[[ -1.4  20.7  -5.1  -6.0  -9.0  -6.5  10.3  10.1  -7.5]
 [ 20.8 -11.5  17.5   2.0 -15.1  19.5  12.8  18.4  -7.1]
 [ 34.0  -2.4  -3.7   5.2 -45.6  15.5  12.4  -7.3  -9.3]
 [  0.4  18.9  13.3 -12.1 -14.4   1.5  12.4  22.3  13.3]]
|
[[ 20.8 -11.5  17.5   2.0 -15.1  19.5  12.8  18.4  -7.1]
 [  0.4  18.9  13.3 -12.1 -14.4   1.5  12.4  22.3  13.3]]

[[11.0 26.7 26.5 20.8 24.3 33.4 11.7 14.3 21.5 23.5 37.1 12.5 19.5  9.3]
 [46.4 13.3  9.7 15.9 13.4  7.0 43.2 38.8 18.7 12.8  7.7 26.3 18.3 46.0]
 [17.4 20.2 21.4 16.7 24.6 22.7 19.6 18.9 20.4 18.8 20.0 17.1 18.3 16.0]
 [12.4 22.7 23.4 19.3 21.8 28.0 14.3 15.4 18.8 21.3 34.9 15.0 25.7 13.8]
 [24.4 16.3 14.2 17.8 17.7 11.6 17.4 21.7 21.2 15.1 16.5 18.1 18.8 28.8]]
|
[[46.4 13.3  9.7 15.9 13.4  7.0 43.2 38.8 18.7 12.8  7.7 26.3 18.3 46.0]
 [12.4 22.7 23.4 19.3 21.8 28.0 14.3 15.4 18.8 21.3 34.9 15.0 25.7 13.8]]

[[  5.8 -23.1 -10.1 -10.8 -10.3  16.9]
 [-11.4 -51.0  -2.2 -20.7  -1.4  -1.6]
 [  4.4  -5.5   0.1   3.0   5.7  20.5]
 [ 17.2  23.6   2.9  10.4  -7.2   7.1]
 [ 11.1  -0.2   9.7   7.5  19.8  16.9]
 [ -8.0 -39.7 -11.2 -17.4 -10.1  -7.6]
 [-11.4 -22.6 -16.3  -6.7 -16.9 -22.8]
 [ -7.4 -48.7   8.3 -16.2   8.2  13.6]]
|
[[-11.4 -51.0  -2.2 -20.7  -1.4  -1.6]
 [ 17.2  23.6   2.9  10.4  -7.2   7.1]
 [ -8.0 -39.7 -11.2 -17.4 -10.1  -7.6]
 [ -7.4 -48.7   8.3 -16.2   8.2  13.6]]

[[ 17.6  -8.9  25.3 -11.1  20.4   9.0  -6.3]
 [ 13.1  -6.8  -8.1   5.9 -14.6  -7.2  15.8]
 [ -3.0  20.1   1.7  23.9 -11.7  -2.1  -7.4]
 [-16.0  44.0  -6.2  25.9  -1.1   3.8 -28.6]
 [-19.0  46.8  -2.0  35.8  -9.7   1.4 -24.1]
 [  2.1 -12.5  35.2 -32.1  33.7  26.2 -18.1]
 [  2.8  -0.2  -6.3  -1.0   6.0 -18.2  -2.4]
 [  9.1  -6.7 -24.3 -14.3   5.4 -28.3   6.7]
 [  0.3  -7.1  -9.7 -13.0   2.0   3.0   6.4]
 [ -0.7  -4.4 -12.7  -9.6   5.3 -10.5   2.2]
 [  5.6  -3.4 -11.2  -0.2 -10.6  -3.8  14.3]]
|
[[ 13.1  -6.8  -8.1   5.9 -14.6  -7.2  15.8]
 [-16.0  44.0  -6.2  25.9  -1.1   3.8 -28.6]
 [  2.1 -12.5  35.2 -32.1  33.7  26.2 -18.1]
 [  9.1  -6.7 -24.3 -14.3   5.4 -28.3   6.7]
 [ -0.7  -4.4 -12.7  -9.6   5.3 -10.5   2.2]]

[[ 32.6  26.1 -35.5 -43.7  15.8 -24.8   0.6 -24.6]
 [ -8.3  -0.6   9.2  32.6  -3.2  22.4  10.9  16.0]
 [ 47.2  36.1  -3.3 -12.5  33.9 -21.4   9.2  -0.4]]
|
[[-8.3 -0.6  9.2 32.6 -3.2 22.4 10.9 16.0]]

[[ 32.8   1.2  -9.6  17.7 -34.3  24.2]
 [ 44.3  29.0   2.2  12.3 -14.2  36.6]
 [ 20.4  17.5 -46.8  14.3  34.1   0.2]
 [-18.7   1.7 -29.9  23.2   4.7  -0.1]
 [ 35.2  43.9 -13.8  21.6  23.7  28.9]
 [-12.5   9.1 -19.9   0.7  28.4  -1.8]
 [-17.6 -52.2 -27.5   7.4   5.4 -25.1]
 [ 40.8  15.0  -9.1   0.8  14.4  17.7]
 [ 11.6  -9.5 -42.6  22.3 -42.1   7.2]]
|
[[ 44.3  29.0   2.2  12.3 -14.2  36.6]
 [-18.7   1.7 -29.9  23.2   4.7  -0.1]
 [-12.5   9.1 -19.9   0.7  28.4  -1.8]
 [ 40.8  15.0  -9.1   0.8  14.4  17.7]]

[[-14.2  -2.8   1.8  45.4   4.9  -4.4  -8.9  -4.8]
 [-10.5  17.0 -22.3  -4.9   7.7 -21.7 -11.6 -12.9]
 [ -7.2 -18.8 -14.4  -3.4   2.4 -31.8   6.7   4.5]
 [  4.4  12.7   9.1  20.2  18.0  -0.2  -2.0  11.0]
 [  0.1  12.4  13.3   0.4 -12.7  10.2 -10.2   8.5]
 [-11.4 -10.3 -36.7 -10.4 -10.4   2.9  -4.9   4.1]
 [  8.3 -25.7  60.6 -28.5   0.5  27.7   7.0  -2.2]]
|
[[-10.5  17.0 -22.3  -4.9   7.7 -21.7 -11.6 -12.9]
 [  4.4  12.7   9.1  20.2  18.0  -0.2  -2.0  11.0]
 [-11.4 -10.3 -36.7 -10.4 -10.4   2.9  -4.9   4.1]]
